128 stands for zero in the data rows.
Some points, each followed by its number:
[160, 98, 137, 102, 131, 139, 116, 107, 97, 139, 93, 50, 134, 135, 135, 149] 0
[203, 176, 184, 93, 143, 159, 98, 127, 147, 217, 175, 97, 202, 158, 158, 56] 1
[121, 121, 126, 108, 221, 125, 112, 116, 123, 147, 122, 134, 154, 163, 116, 117] 2
[110, 165, 126, 103, 135, 151, 146, 144, 140, 139, 79, 134, 56, 117, 147, 181] 3
[117, 146, 82, 145, 129, 145, 146, 129, 171, 134, 105, 145, 99, 116, 132, 123] 4
[112, 119, 227, 131, 26, 164, 121, 152, 144, 118, 169, 140, 227, 159, 139, 91] 5
[123, 115, 143, 125, 159, 135, 143, 102, 144, 155, 151, 88, 81, 81, 87, 191] 6
[62, 129, 55, 108, 144, 148, 185, 106, 125, 135, 125, 123, 96, 92, 120, 124] 7
[115, 109, 128, 106, 160, 99, 159, 170, 119, 84, 97, 163, 70, 120, 130, 106] 8
[122, 85, 160, 205, 165, 137, 128, 137, 56, 142, 190, 133, 72, 171, 119, 122] 9
[140, 138, 96, 139, 98, 107, 154, 92, 156, 130, 141, 100, 108, 122, 141, 163] 10
[92, 155, 96, 146, 144, 154, 116, 125, 122, 123, 129, 150, 134, 129, 166, 129] 11
[100, 89, 190, 117, 176, 103, 106, 119, 111, 91, 67, 100, 126, 145, 195, 135] 12
[170, 137, 112, 153, 115, 125, 138, 132, 127, 121, 123, 150, 117, 142, 130, 164] 13
[143, 121, 153, 126, 159, 138, 133, 147, 159, 168, 130, 113, 43, 88, 139, 160] 14
[156, 110, 86, 113, 118, 130, 141, 83, 135, 132, 149, 161, 135, 123, 139, 169] 15
[102, 117, 111, 113, 125, 116, 98, 98, 99, 142, 100, 120, 147, 97, 94, 124] 16
[109, 131, 68, 151, 75, 124, 135, 123, 140, 154, 112, 123, 139, 112, 125, 103] 17
[137, 88, 187, 121, 66, 135, 110, 128, 121, 125, 141, 103, 154, 160, 157, 117] 18
[121, 155, 106, 134, 148, 129, 138, 114, 173, 116, 106, 124, 152, 138, 175, 117] 19
[144, 188, 79, 126, 101, 129, 163, 114, 140, 137, 128, 161, 102, 125, 140, 116] 20
[135, 99, 154, 143, 151, 175, 101, 161, 81, 140, 125, 165, 136, 152, 86, 148] 21
[98, 88, 119, 117, 159, 90, 114, 164, 112, 132, 79, 140, 116, 112, 107, 115] 22
[149, 128, 154, 149, 106, 135, 158, 127, 190, 135, 159, 179, 126, 124, 148, 148] 23
New points follow, each followed by the numbers of its five nearest points above, looking only along the 7 directions in which the numbered points spread most, nearest first.
[193, 109, 0, 188, 99, 129, 156, 129, 162, 149, 135, 158, 111, 160, 126, 174] 15 20 10 13 4
[89, 91, 170, 147, 160, 142, 105, 147, 147, 92, 88, 181, 127, 112, 114, 149] 8 22 21 11 13
[161, 127, 132, 153, 85, 143, 142, 77, 127, 143, 133, 112, 155, 132, 150, 100] 15 13 10 17 18
[144, 132, 110, 155, 103, 190, 103, 90, 113, 163, 118, 148, 92, 131, 63, 159] 15 13 6 17 16
[106, 68, 146, 121, 197, 91, 76, 114, 33, 143, 113, 111, 74, 108, 96, 158] 22 21 0 16 2
[61, 117, 206, 118, 100, 117, 129, 141, 156, 114, 160, 123, 136, 124, 121, 100] 18 21 23 22 13
[112, 148, 114, 141, 120, 136, 168, 130, 113, 197, 145, 121, 133, 122, 114, 214] 15 6 10 13 4
[137, 162, 101, 92, 148, 176, 57, 142, 46, 122, 75, 121, 159, 157, 115, 134] 2 16 22 11 0
[134, 144, 120, 128, 170, 147, 172, 112, 146, 156, 105, 96, 98, 169, 146, 156] 13 15 3 19 11
[127, 126, 155, 86, 193, 143, 72, 145, 112, 111, 66, 78, 138, 84, 86, 129] 22 16 0 2 12
[153, 184, 16, 81, 119, 138, 95, 125, 59, 139, 150, 140, 162, 154, 66, 136] 17 16 7 11 15
[96, 156, 144, 138, 176, 94, 203, 119, 156, 84, 136, 134, 95, 16, 116, 85] 3 4 8 7 20
[105, 114, 132, 134, 178, 88, 139, 159, 152, 100, 114, 131, 97, 123, 111, 102] 8 22 11 3 4
[175, 183, 137, 125, 114, 154, 139, 109, 108, 175, 235, 153, 110, 78, 182, 130] 23 13 15 20 10
[88, 186, 101, 94, 121, 120, 141, 115, 168, 105, 141, 149, 100, 147, 143, 129] 4 20 19 11 13
